(in the rows, 100 means zero)
Where one turn sends some rows of the set: a few examples, then the rows asked:
q_437:  78 127 100  90 134  98 114  87 100  84  82 111  93  85
q_134:  76 107 113 104 134 153  85 107 125 106 137  98 116  53
q_819:  89  93  79  98 103 117 125  67 111  68 120 110  86  80
q_784:  82 105  83 109  89 116  83  97 118 107 131 118 118  74
q_398:  74 115  93 119  86 146  99 122  92  72 122 109  70  60
q_771:  88  84 106 128 128 152 125  96  98  55 105 104 130 102
q_841:  95  87 103 103 119 143  42 105 102  87 111 124 106  81
q_206:  88 116 118 108  99 153 106  89  95  76 124  91 117  38
q_762:  97  81 103 122  96 118  93 100  73  80 101 128  75  41
q_146:  94  88  57 105 122 146  96 127  95  78 116  85 102  66
q_451:  68 100 121 111 127 129 114 134 127 119 118 105 106  58
q_154:  92 116 125 117 104 126  83 128 102  70 112 119 126 105
q_565:  77  60 126 115 113 124  87 107  99  59 141 111 102  50
q_583:  87  72 133 112 149 133 129 113  93  58  84 113  97  78
q_223:  87  58 113 119 130 130 130  78  89  74  92 134 101  85
q_152:  82  98 136 120 147 130  84 136 104  99 101 103 125  67
q_110:  75 100 120 108 124 126 159 104  97  81  89 110  99  73
q_120:  96  63  88 115 129 125  99  91  74 107  79 110 123  81
q_775:  80  71  74 113 137 100  83 117  74  71  98 106  88  75
q_751:  67 111 123 100 132 120  91  88  97 124 111 124 106  50
q_737:  69  74  79 104 129 155 110  98 110 106  90 102  70  79
q_205:  69  86 125 120 153 109  70 103 109  88 125 110 118  62
q_416:  65  97 106 107 115 161 141  93 101  81 101 122  89  97
q_526:  92  79 120 105 124 152 142 130  98  75 108 107 122  81
q_296: 128  90 125 114 120 127  89  81 104  82  81 123 101  53
q_184:  89  85  93  88  99 138  98 105  84  66 132 123 112 112
q_346:  95  65 108  86 150 124  80 119 110  64 106 118  87  92
q_348:  80 113  94 116 123 112  68  71 120  85  97 111  82  62
q_589: 104  93 102  95 129 139  87  70  79  51  91 112  90  89
q_639: 114  94  84  79 112 137 119 111 114  98 120 105 129  73
q_237:  80  98 108 109 100 125 114 107 141  87 121 124  68  71
q_262:  79 110  67  95 114 124 106 106  69 102  90 107  84  65
q_615:  99  99  99 140 100 124  81 120  77  53 115 101 112  62
q_399:  54 111 138 105 108 122  91  96  71  76 107 123  87  62
q_659:  85  96 130 119 146 116 104 106 112 112  89 107 100  40
q_500:  60  94  78 128 129 127 103 113 104  81 103  83 116 108

q_416 -> q_751
q_589 -> q_841
Where do these go?
q_152 -> q_526
q_775 -> q_615
q_296 -> q_346
q_120 -> q_565

Where one turn sends some rows of the set: a few examples, then the rows asked:
q_623: 123  86 112  74  70  55 124 112  91  87 127 101  24 117 108
q_337: 129  83 113  99  88  94  65  88  93 117  72 123  64  96 107
q_405: 131  57  81  71  64  49  86  89 100 136  98  82  49  99 121
q_129: 124  85  66  86  75  45  75 107  95 120  90  99  40 111 110
q_239: 143  66 104 105  89  99  74  93  95 107  80 120  63  94 121
q_769: 123  52  98 103  79  82 118  67  82 118  76 127  75 130  62
q_419: 118  69  98  87  73  58 121  93  91 108 149  81  59  85  93
q_792: 100  62 114  56  89  61 131  72  86  70  91 112  47 103  75
q_741: 103  54 122 100  85  95  89 106  93 107  80 116  78 119  61
q_300: 100  71 115  63 100  70 116  83 102  77 121 113  72 108  60
q_211: 106  72 103  59  84  67 135  82  82  65  89 126  55 109  77
q_816: 127  69 113  82  65  56 118 107  81  95 134  83  24 125  95
q_188: 124  77  81  57  58  51  86  99 112 129  89  92  54  96 113
q_756: 145  85  83  88  66  50  80 110  89 105  93 117  26  98 107
q_307: 100  66 113  66  95  63 119  87  84  87 116 100  68  97  48
q_697: 120  75 109  86  71  51 126 115  83  88 122  78  30 122 100
q_490: 102  81 108  70  83  57 140  71  79  71  90 108  65 129  89
q_216: 122  49 122 102  80  88  99 100  74 121  92 115  90 116  60
q_274: 131  47 107 101  99  81 123  69  85 105  77 125  77 140  79
q_502: 149  78 105  82  96  75  73  55 106 107  97  91  78 114 114
q_510: 134  68 118 106  88  92  71  86  86 107  79 112  70 101 126
q_210: 118  86  77  88  61  50  70 109  98 118  98 111  32 107  99
q_753: 133  60 106 108  75  95  96 118  83 112  91 113  82 125  60
q_546: 114  54 124  89  61  77 117  86 101  96 145  87  51  91  98
q_353: 123  67 113 100  84  96 101  92  72 107  87 123  82 128  54
q_796: 108  73 116  92  74  56 118  91 107 109 145  87  34 105 103
q_201: 111  73 113  67 108  60 121  85  97  70 114 113  70  96  61
q_694: 119  66 109  57  89  57 146  88  89  69  99 113  67 111  76
q_543: 119  57 120  87  75  52 124  82 103 103 142  76  42  96 100
q_313: 154  76 103  79 102  82  85  69 102 112  75  97  72 119 122
q_732: 124  41 117  94  84  90 112 103  77 114  86 132  80 118  65
q_873: 143  63 106  98 101  75  70  68 102 117  78  97  82 113 114
q_7: 131  47 112 100  84  72 111  63  82 113  68 123  70 130  62
q_668: 117  81  76  98  55  40  90 102 105 102  83 111  30 108  97
q_200: 156  51 112  73  88  81  79  61 109 122  82 102  67 119 110
q_760: 124  66 109  50  77  56 128  77  81  67  77 116  71 113  82
q_425: 115  60 117  80  59  54 108  96  87  97 141  82  36  89  97
q_607: 128  81  82  62  53  47  86  87  96 133 102  95  57  94 116
q_384: 157  79 111  81  98  90  82  73  86 122  80 101  79 108 113
q_985: 126  85  79  86  56  57  82  98 113 118  88 109  28 107 116

q_307 -> q_405
q_7 -> q_697
Where do these go?
q_384 -> q_792
q_216 -> q_543
q_668 -> q_753
q_741 -> q_419
q_873 -> q_694
q_510 -> q_201

